array([[  8,  31,  23,  13, -16],
       [ 37, -25,  42,  25, -34]]) Answer: 8

array([[ 402, -527, -685, -143],
       [ 563, -353, -669, -478],
       [-611, -572,  280, -100]]) Answer: 563

array([[295, 365, 758, 748, 915, 784],
       [363, 166, 719, 593, 763, 821]]) Answer: 295

array([[  6, -47,   8,  16,  32,  15,  25],
       [ 11,  12,  18,  18,  33,  15, -14],
       [ 11,  -6,  10,  11, -27,  14,  32]]) Answer: 11

array([[ 24,  24,  -2,  18],
       [ 12,   9,  28,  16],
       [ 36,  43, -48,  25]]) Answer: 12

array([[477, 102, 861, 369, 447],
       [711, 582, 678, 644, 470]]) Answer: 477
---
4.39,-4.75,-0.54,-3.84,-0.56,2.50 gives 4.39, -4.75

4.01,-2.33,-3.81,2.88,4.69,-3.12 gives 4.69, -3.81

0.98,2.42,-1.58,5.22,-1.98
3.81,5.74,-2.42,4.91,-1.64
3.94,4.51,-2.28,5.61,-0.81
gives 5.74, -2.42

1.48,-5.91,0.91,-4.73,1.67,3.36,-3.27 gives 3.36, -5.91

2.44,-1.07,6.10,0.84,3.15 gives 6.10, -1.07

-2.13,-1.78,5.71,-1.43,-5.71,2.55 gives 5.71, -5.71

3.43,5.31,0.42,1.32,1.76 gives 5.31, 0.42
---
[-3.62  1.88  0.97 -5.27 -1.71]
0.97, 1.88

[[-3.70 -0.47 -4.49  1.69 -2.97]
 [-4.42 -0.07 -5.47  1.44 -5.17]
 [-2.59  1.11 -2.16 -0.19 -4.10]]
-5.47, 1.69

[[ 1.22 -0.67  0.10  2.75 -3.17 -0.72 -5.11]
 [ 0.36  1.20 -0.17 -4.29  2.58 -2.19  4.51]
 [-3.31  1.78 -0.60 -4.22 -2.34  1.55 -1.20]]
-4.29, 4.51

[ 0.35 -3.10  3.93 -0.26 -1.81  4.87 -0.79]
-0.26, 4.87

[-4.61  5.34 -3.87  0.18  1.48]
-3.87, 5.34

[[ 0.33  0.30 -0.46 -0.60 -5.73  1.52 -0.28]
 [ 0.98 -0.48 -1.00 -0.28 -0.56  1.54  0.75]
 [ 0.09  1.28  0.76 -0.95  0.65  1.63  0.23]]
-0.28, 1.63

[4.89 3.59 0.29 0.08 3.66]
0.29, 4.89

[-1.70 -5.78 -3.81 -1.30 -5.88]
-3.81, -1.30

[ 0.97 -0.57 -0.18  0.15 -5.19]
-0.18, 0.97

[[-1.35 -2.70  3.70  1.38 -0.37]
 [ 1.02 -2.52  1.72  0.99 -0.12]
 [ 1.71 -1.09  4.59  1.27  3.39]]
1.72, 4.59
---
[[ 412  297  869  262  533  281  599]
 [ 635  388  957  863  226  254 -605]
 [ 502  163  572  184  583  121   86]] 502

[[ 47 218 213 110]
 [216 226 113 120]
 [137 208 128 171]] 137

[[-10 -26 -35 -37]
 [-25  -7 -33  39]
 [ -7 -32 -29 -32]] -7

[[ 35  -6  31  -6 -26]
 [ 18   8 -19  23 -39]
 [ 33 -13  25  23 -37]] 33

[[ 650  106  485   79 -173 -557]
 [ 614  116 -531   72  863  440]
 [ 637 -166  -13  456 -237   70]] 637

[[ 17  68 203   8  21]
 [  6  56 118  18  21]
 [ 42 108 202  41  59]] 42

[[89 91 80 86 88 84 92]
 [82 22 83 83 85 84 89]
 [79 52 82 84 91 86 83]] 79
---
Q: 17,36,6,-8,-15,-33,-19
A: -8

Q:
-702,-103,293,-662,-103,-139,-771
-567,-96,524,-712,-103,101,-608
224,-913,59,-614,281,208,84
A: -712

Q:
-97,-145,-30,-81,-102,-47,-112
-265,290,364,623,-938,-244,55
-149,-102,-103,9,-95,-220,-152
A: 623

Q:
81,70,828,707,517,89,732
576,54,478,741,657,149,753
759,212,133,816,456,498,626
A: 741

Q: 1,63,58,79,84
A: 58

Q:
6519,2957,5255,3252,4719
4443,3294,3340,4328,2623
4742,4498,9362,3223,4162
A: 3340

Q: -604,-637,-581,950,975
A: -581
